Each row is where one point has got to under a steady rotation. How many steps took it there?
The counts run from 0 to 124.
[132 151 119 139 167 121 121 148 100 134 170 157  80  75 118 134 128 131
 138 147  83 146 201 119 143 133 148 131 157 139 141  90 123 147 138 131
 140 160 120  98 158  99 147 135 129 136 159 109 118 129 120 134  93  94
 111 122 132 115 129 109 148 139 121 152 142 160  99  89 105 149  46 161
 121 128 184  84 141  79 133  83 124] => 41
[125 149 125 141 176 128 117 135  91 133 183 155  94  68 115 148 130 115
 142 141  77 140 193 135 135 123 157 137 156 144 141  94 136 154 141 128
 147 157 129  98 179 101 154 136 131 136 155 101 112 134 122 127 109 108
 117 129 132 133 135 118 169 146 103 145 138 163 102  89 110 153  56 163
 136 126 179  97 147  84 144  88 134] => 42
[120 141 109 143 152 117 122 148 106 144 169 165  77  80 108 130 113 149
 140 123  83 166 190 142 140 157 159 127 167 142 151  77 129 132 125 122
 134 181 121 113 151 111 169 143 139 149 147 112 118 120 127 138  92 108
 122 131 108 111 111  95 149 135 123 135 125 137 100  96 109 130  63 166
 136 116 179  95 168 100 160  80 121] => 90
[128 140 125 154 174 124 132 132  97 132 183 157 109  68 126 127 140 120
 144 141  82 155 189 132 119 144 149 140 156 132 158  90 130 158 135 122
 137 156 150 100 190 103 160 128 137 146 156 118 134 140 134 134 104 111
 109 136 123 122 129 135 163 131 103 147 128 141  92  86 103 129  53 147
 164 116 184  94 170  84 142 104 119] => 37
[152 147 124 165 151 128 104 148  98 133 160 172 101  71 106 131 120 131
 128 136  74 139 186 131 142 151 140 124 158 140 151  92 122 145 144 111
 135 183 125 109 152 119 147 126 124 127 156 115 129 131 141 127  99 109
 118 130 105 108 116 112 153 133 120 144 119 144  87 104 108 126  48 155
 126 120 192  91 158  60 150  90 103] => 51
[124 146 121 139 149 124 119 127  93 136 162 165  84  87 110 128 124 150
 119 132  73 144 195 129 136 135 161 126 169 142 151  99 131 140 124 122
 148 171 138  94 155  98 166 141 128 127 148 119 121 147 104 124  94 118
 117 122 115 115 115 112 157 134 111 147 132 159  82 108 119 136  72 170
 136 109 187 100 163  83 162  81 123] => 116
[125 135 137 138 146 113 137 136  88 133 171 156  87  95 111 134 122 129
 110 140  88 150 205 126 128 145 155 131 175 139 155  89 132 135 135 123
 128 166 165  89 166 123 149 145 138 132 149 125 115 139 110 131  94 104
 123 123 128 106 117 134 139 127 116 163 128 170  92  85 101 134  49 168
 140 115 188  97 166  99 143 113 115] => 22
[125 138 124 152 130 108 128 144 104 137 164 171  93  90 112 135 121 139
 111 123  74 164 194 149 137 161 168 133 174 145 150  77 133 142 136 114
 114 173 153 112 154 137 158 134 140 134 151 121 115 131 122 132 108 109
 137 126 109 112 108 119 146 139 118 150 116 146  85  94 109 130  66 160
 145 101 185 100 176 103 169 101 123] => 83
[120 150 113 142 154 130 132 143 109 130 179 162  87  63 133 128 132 133
 140 137  71 154 185 143 139 147 159 137 169 140 136  69 126 157 148 129
 126 156 152 114 192 105 169 119 140 147 145 123 120 128 129 147 101 117
 125 138 113 122 115 116 154 141 106 137 128 141  97  91 107 141  62 149
 147 119 174 104 177  93 164  97 133] => 108
[140 147 132 152 140 129 124 143  96 125 168 164  99  85 118 131 132 128
 104 142  63 140 194 127 139 142 152 127 172 142 146  93 130 154 154 117
 121 162 157 101 166 120 146 125 131 124 160 128 126 148 122 130 105 111
 133 123 113 105 117 132 138 133 108 164 119 159  81  95 116 135  54 150
 134 109 190  98 169  76 152 107 114] => 121
[137 154 115 149 167 127 111 129  94 129 155 165  79  78 112 140 130 139
 140 129  90 145 199 130 140 141 151 128 165 136 149  80 137 139 131 123
 138 160 148 103 161 108 143 133 121 127 153 111 112 116 128 136  81 110
 131 133 120 118 125 107 163 137 121 158 137 168  99 102 112 137  49 165
 123 134 182  99 142  76 146  82 112] => 123
[127 150 117 146 166 127 118 127  90 134 162 160  79  79 112 134 124 137
 145 127 100 149 198 132 134 149 159 138 171 130 155  76 132 137 119 132
 140 158 150 103 168 103 156 128 125 133 144 119 117 117 117 139  77 118
 125 137 127 128 122 105 159 140 111 147 135 164 103  99 106 139  54 169
 125 135 180 100 149  78 148  84 114] => 35
[121 126 121 144 165 113 140 128  78 139 176 157  91  79 111 136 125 129
 134 131  88 163 199 139 123 141 168 137 174 128 153  93 145 146 126 125
 134 163 171  97 176 128 162 153 144 134 144 116 125 132 127 136  93 100
 119 133 119 125 126 128 157 126 105 156 125 160 102  84 102 130  64 168
 156 115 176 110 174 109 150 110 123] => 10
[110 134 129 127 156 113 132 128  84 134 168 161  78  85 107 147 120 128
 136 135  77 146 193 131 129 126 157 130 169 148 150 103 142 137 139 121
 150 172 145  89 168 117 163 161 130 136 149 100 109 141 111 126 103 111
 106 123 128 116 121 122 160 135 108 148 131 163  98  90 107 140  69 177
 142 109 182  98 165 112 149  93 117] => 16
[134 154 110 153 151 129 112 139 106 135 162 170  82  78 119 122 126 152
 130 127  83 158 195 137 145 158 163 128 171 131 148  79 129 152 127 130
 128 160 145 117 164 106 154 120 134 135 154 131 119 123 123 142  85 105
 136 136 115 122 112 105 152 142 122 152 131 152  91  99 114 142  64 152
 122 124 179 103 160  78 163  89 125] => 46
[134 146 120 162 154 116 115 127  94 139 172 165  92  88 109 125 125 144
 128 137  90 150 198 121 139 148 159 128 176 124 156  96 116 149 106 134
 146 168 133  90 149 103 161 132 139 128 150 127 129 135 121 129  95  97
 114 119 130 126 114 111 154 140 113 153 134 164  93 100 109 137  67 170
 126 117 188  98 148  76 147  79 125] => 117
[121 140 125 153 150 110 118 130 108 132 168 162 104  82 105 128 127 128
 140 131  99 154 189 130 108 165 153 139 161 140 173  87 128 139 125 124
 131 172 143  93 166 113 156 137 134 147 155 120 120 129 120 124 105 118
 112 134 129 111 107 132 155 135 117 148 121 137  91  93  97 126  49 166
 151 117 201  87 166  99 150  89 106] => 100
[135 143 126 152 155 125 134 146  88 129 178 168  93  68 121 142 117 126
 141 139  63 151 181 138 152 131 160 133 173 142 139  94 137 165 163 112
 136 164 150 116 172 132 161 135 138 136 150 113 118 129 148 152 121  92
 119 126 106 120 123 120 149 133 110 145 117 148  94  86 101 141  70 151
 142 106 167  99 177  90 158 109 112] => 70
[121 132 126 139 165 107 134 143  91 138 184 154  95  77 109 143 123 118
 130 142  81 157 197 134 128 126 155 135 162 140 147 101 139 151 141 125
 136 167 132  99 164 128 153 156 147 137 158 100 112 137 131 132 115  81
 109 116 134 121 131 133 152 133 115 156 133 158 104  73  98 145  54 163
 149 115 181  95 157 108 138 108 134] => 4
[129 140 120 145 151 123 130 137 105 129 168 163 107  72 118 126 138 131
 125 131  69 150 191 136 116 147 148 131 148 145 154  93 139 147 143 120
 132 163 146 102 183 106 160 130 134 140 163 121 123 142 114 123 103 121
 119 136 116 107 111 133 167 136 107 154 121 131  83  96 111 124  60 148
 157 104 196  89 182  90 161 101 125] => 38
[134 143 126 160 159 116 109 117  81 127 156 170 102  79  97 142 131 127
 135 119  88 139 199 139 133 141 156 131 170 135 165  95 149 146 133 116
 144 169 160  97 161 129 149 146 126 121 155 109 114 129 131 120 103 107
 125 130 120 125 121 124 169 137 113 160 123 165  92 102 108 125  58 170
 138 117 188 101 157  88 153  93  97] => 61
[117 128 128 135 164 107 140 143  93 141 190 150  87  80 118 136 125 132
 134 148  82 162 196 130 127 134 162 135 164 136 142  98 133 149 130 133
 137 162 135  95 174 115 164 151 148 146 152 112 119 140 120 135 104  85
 107 121 135 120 125 127 145 132 115 153 141 155 103  77  99 149  60 163
 154 115 179  96 163 110 140 107 139] => 92
[120 138 116 134 166 120 135 131  86 139 177 162  72  72 121 138 123 139
 147 124  82 164 198 145 144 135 169 134 174 135 142  82 143 145 135 128
 136 157 155 112 175 123 163 149 137 142 142 112 111 122 129 151  90 101
 122 130 117 123 124 113 152 134 112 151 133 155 106  84 104 144  68 162
 141 119 164 105 169 112 157 105 124] => 9
[137 133 132 143 137 117 129 151  91 136 167 167  93  83 106 139 116 133
 117 137  62 150 191 133 139 136 149 121 167 150 147 100 137 140 157 104
 136 185 136 103 146 130 154 153 132 132 157 104 115 139 128 128 110  97
 114 117 105  93 119 120 141 123 121 151 116 147  85  89 107 124  58 158
 143  99 189  91 173  96 154 102 112] => 77
[117 135 139 144 148 107 123 136  97 132 172 162 100  82 106 156 122 110
 124 131  81 147 190 141 123 134 160 138 162 154 152  97 145 147 147 120
 137 173 142  95 170 134 152 147 140 138 161  97 107 136 122 124 135 105
 115 120 131 118 122 134 164 139 111 145 123 154  99  82 101 142  61 167
 146 107 187  92 164 107 152 100 124] => 5
[141 144 119 157 183 132 118 134  79 140 174 158  94  65 114 136 130 128
 155 134  86 144 195 134 134 137 153 135 159 123 146  90 137 150 132 127
 147 165 148 101 171 110 150 132 126 131 145 113 129 121 143 134  88 106
 114 140 122 129 132 118 169 137 109 153 133 158 104  96 108 135  52 159
 135 134 171 101 151  73 136  90 118] => 124
[117 144 134 146 147 117 115 131  86 133 169 158  92  89 104 144 119 118
 124 133  86 136 196 134 125 136 164 132 176 145 154  91 136 136 126 124
 143 170 143  85 162 110 158 142 134 127 149 112 113 139 107 120 114 121
 119 123 130 125 119 118 157 144 105 147 129 170  94  99 104 144  61 183
 133 117 185  99 153  85 153  85 116] => 105
[131 143 122 143 147 116 131 125  90 122 164 175  84  80 115 136 125 144
 130 128  67 154 184 137 151 136 164 126 175 142 153  94 146 152 155 113
 133 162 163 113 170 124 162 147 132 131 159 115 108 130 127 144 104 102
 123 121 106 111 116 120 156 131 114 151 117 151  85  92 111 140  81 159
 140  99 176 100 179 106 164 107 108] => 71
[112 137 137 138 147 106 131 133 107 132 178 155  99  85 115 146 125 116
 119 137  83 152 199 138 113 140 164 140 164 145 151  95 142 149 139 126
 130 162 143  88 174 125 157 142 146 142 159 111 111 141 109 124 125 105
 118 123 140 123 119 137 162 141 105 153 127 153  96  78  99 142  56 169
 155 107 190  94 169 112 153 103 130] => 93
[128 133 136 151 146 114 127 139  86 131 171 166 103  80 110 142 116 119
 137 136  80 142 185 134 121 149 147 131 166 144 160  99 136 135 140 103
 142 179 146  95 168 128 164 146 128 139 144 108 125 138 136 123 120 121
 103 129 110 107 116 125 152 126 107 139 110 141  90  90  97 118  59 167
 154 106 186  92 179  95 153 102  96] => 88
[130 144 124 153 149 126 126 144  97 134 173 162 108  74 126 137 135 117
 113 138  65 146 194 143 128 144 157 137 163 138 137  83 135 163 151 117
 120 160 151 106 179 112 149 117 141 126 156 126 124 147 124 129 113 112
 135 131 116 123 122 130 161 141 102 157 123 152  87  94 109 142  53 148
 146 108 182 109 176  80 163 111 140] => 120
[132 136 106 146 160 112 119 149 105 148 165 164  81  82 104 132 122 153
 134 121  79 171 199 145 138 151 155 130 159 136 148  84 136 130 128 124
 129 184 128 115 142 121 160 149 138 138 153 106 114 115 130 136  85  93
 127 131 109 108 120 103 153 131 133 148 131 136  99  93 110 130  58 157
 137 118 187  99 160 102 155  86 131] => 2
[131 158 120 161 137 120 114 131 108 119 161 176  89  81 119 123 127 147
 129 132  82 151 182 128 142 155 158 126 175 142 156  86 124 152 135 121
 129 162 147 106 168 107 156 115 131 136 159 130 119 135 121 136 109 109
 124 128 116 113 105 119 154 142 113 151 122 145  81 103 113 138  73 154
 131 109 190  93 165  79 166  84 107] => 45
